Here are some numbered points:
"9 1 -65 -25 22 -42 44 16 -10 34 13 67 49 -42 -59 7 -64 13 -13 -4 -7 -5 -14" 0
"63 -8 -49 -31 37 15 20 32 13 22 -10 22 52 -62 -65 7 -35 -30 -66 -49 -97 -10 -19" 1
"67 -20 -32 14 45 -14 15 33 29 55 -26 -56 11 -62 -22 10 -37 -7 -30 -51 -48 -59 12" 2
"23 -25 -118 -4 62 -5 8 71 2 92 -9 38 47 -127 -106 -17 -127 48 16 -40 -71 -13 -21" 3
"-5 4 -15 -6 14 10 -1 4 49 -5 -16 11 -15 55 21 -16 8 -7 -30 -27 6 -12 -8" 4
"36 -15 -95 7 68 -37 -26 80 6 44 10 48 120 -111 -127 -12 -120 38 8 -98 -81 -13 -12" 5
"-9 -30 47 13 -22 22 -14 -5 8 -26 52 16 -30 41 59 16 30 -23 -26 30 13 -25 8" 6
"-53 15 -3 9 41 -13 -3 13 -40 4 -14 42 23 -23 -74 -21 -49 29 -14 -26 -37 10 -74" 7
"87 21 -103 -24 33 13 12 72 -32 27 -8 -21 15 -127 -70 18 -67 57 12 -8 -74 -7 -11" 8
"-64 -24 51 38 -58 -4 -20 -82 -1 -84 -3 0 -35 114 70 -22 85 -27 18 56 51 -9 40" 9
"-16 -24 -6 50 -10 7 6 -32 3 -29 -15 -5 4 51 23 -5 18 1 7 16 22 19 -2" 10
"-97 37 127 5 -91 -13 10 -127 -13 -72 66 -8 -62 127 93 -33 108 -19 38 76 103 3 27" 11
"-84 -22 54 -4 -38 -39 14 -57 -59 -41 48 62 -13 113 85 -63 91 19 35 20 97 -32 -40" 12
"-31 20 97 9 -27 -28 9 -54 25 -17 37 8 -27 127 48 12 124 -59 -16 31 60 1 23" 13
"-55 -44 89 -32 -36 -25 17 -67 10 -43 -6 5 -36 127 64 -13 77 2 22 39 71 13 37" 14
"76 14 -127 -10 65 23 -15 66 -27 66 13 41 56 -103 -58 18 -127 50 9 -59 -78 -27 8" 15
"-32 -16 57 -25 -56 -45 -10 -97 29 -50 6 17 7 102 74 16 97 2 19 12 81 37 59" 16
"24 -28 -44 -24 -10 22 25 43 -1 26 19 16 24 -31 -33 -3 -37 1 0 5 1 0 -25" 17
"-20 -29 -10 24 9 -10 30 -39 24 -16 31 15 -1 16 -10 -22 -7 23 17 -57 17 -51 2" 18
"-45 -24 30 -8 -80 -11 28 -55 4 -61 89 7 -35 104 23 -44 14 -5 28 32 51 -39 23" 19
"-28 -17 19 24 -9 -10 4 -37 39 -9 10 35 -17 -22 -10 3 -7 19 25 1 -29 2 -8" 20
"32 -6 -27 6 32 41 -22 63 -9 8 -14 -61 48 -80 -28 33 -3 -2 -38 -32 -35 28 -29" 21
"-60 48 122 34 -53 -23 -12 -111 -21 -83 29 8 -37 127 122 -1 127 -48 47 89 87 8 4" 22
"-67 27 47 1 -57 20 -44 -37 -19 -48 36 -17 -26 40 28 8 19 -17 -14 20 39 -3 7" 23
"74 -25 -72 15 65 29 -4 109 45 82 6 29 77 -127 -93 14 -127 36 -9 -98 -127 20 -57" 24
"-34 9 7 -20 -6 29 -15 2 16 20 54 -5 -39 -14 -15 2 -42 -10 10 1 -18 14 14" 25
"49 -8 25 -8 9 11 16 32 28 7 -63 -31 -10 -65 24 27 9 -44 -41 -9 -41 -14 -17" 26
"53 1 -61 16 75 5 10 100 -24 61 -9 17 17 -116 -97 -10 -90 14 -8 8 -68 -32 20" 27
"-13 -16 -25 24 13 0 -5 25 24 18 4 10 9 5 -23 36 -41 42 0 -45 6 28 5" 28
"0 -27 16 -4 -23 54 22 43 -36 -5 -20 -29 9 -20 -46 -4 -23 -25 0 50 -8 -72 -13" 29
"8 -6 36 -22 30 5 -7 11 3 7 -36 -59 -38 -13 -22 42 -25 -76 -42 -2 -19 38 -46" 30
"-41 -1 77 -41 -127 2 -7 -80 -5 -76 35 25 -63 127 96 -39 126 -8 43 50 63 43 41" 31
"60 5 -46 24 69 42 31 37 64 22 -12 -19 50 -95 -58 43 -43 0 -31 -75 -41 30 -28" 32
"69 20 -29 33 35 5 9 87 -28 43 -52 -16 42 -74 -53 5 -19 8 -38 -74 -44 -44 9" 33
New points follow, each followed by the numbers of its five nearest points above by angle, seen from the average point of the numbered points, nearest first.
"16 21 -40 12 14 28 -20 42 -21 37 42 -9 30 -51 -31 -12 -72 61 -3 -36 -21 4 30" 15 3 8 5 27
"34 15 -13 -6 71 31 19 56 18 11 -69 -64 -12 -24 26 11 15 -12 -4 23 20 15 -15" 26 21 30 2 32
"57 23 -46 -35 39 3 44 55 -19 42 -51 -80 17 -77 -26 33 -37 -12 -90 -26 -38 24 -40" 21 33 2 32 1
"81 32 -42 -10 25 53 -18 76 30 60 4 -11 26 -122 -76 -14 -56 14 -24 -73 -48 -19 -52" 24 32 8 33 15
"-7 -3 21 -42 -5 -12 -18 28 25 -31 -11 2 2 12 29 -23 3 -8 12 -2 -12 28 -6" 31 14 16 4 22
"-7 -8 -18 1 -15 17 -2 42 -21 -8 11 -48 14 -9 -10 20 28 -14 10 40 -7 -3 24" 29 21 23 8 26
"-13 -6 -34 -7 14 0 5 32 18 38 35 -20 24 -1 -70 14 -6 52 15 33 -16 -13 -8" 3 8 17 27 5
"18 -15 -82 -43 114 29 0 62 41 27 -16 63 34 -121 -88 32 -73 18 21 -60 -113 57 -54" 24 3 5 32 15
"-20 -17 7 60 -2 -51 -12 -65 -35 9 64 84 -14 60 -14 -50 9 40 56 -21 45 -5 -6" 12 18 19 11 22
"-13 -17 -13 -28 -16 -9 -8 9 11 0 -46 1 -32 -12 13 31 -7 -19 -27 20 -7 26 0" 30 26 4 14 16
"10 35 -91 22 -20 -6 50 17 -34 39 1 -5 8 -59 -81 -53 -81 45 21 -42 -24 12 -10" 3 8 15 5 27
"-6 -53 -29 13 -5 -23 10 34 -6 32 26 28 35 -76 -55 4 -71 43 -6 -14 3 8 -5" 3 5 0 24 17
"25 11 -11 -19 60 -9 -28 19 -18 12 17 -16 5 -30 16 5 -3 -18 -6 -18 -24 15 -28" 21 30 8 32 1
"-32 22 18 13 3 -59 -2 -71 7 -50 22 64 -54 75 12 -64 37 47 32 43 55 17 -21" 12 11 22 14 31
"72 26 -105 2 58 41 -11 110 8 83 -94 9 80 -127 -96 36 -127 24 -21 -83 -127 26 -7" 24 15 3 5 27
"35 -11 -27 -18 68 -49 7 61 8 18 -69 -8 30 -67 -2 -4 1 13 -44 -62 -48 -17 -50" 33 2 1 21 24
"-7 15 -44 56 31 17 -58 39 19 16 4 -5 8 -26 -45 -17 -9 14 -20 -46 -37 -53 -12" 33 5 24 27 15
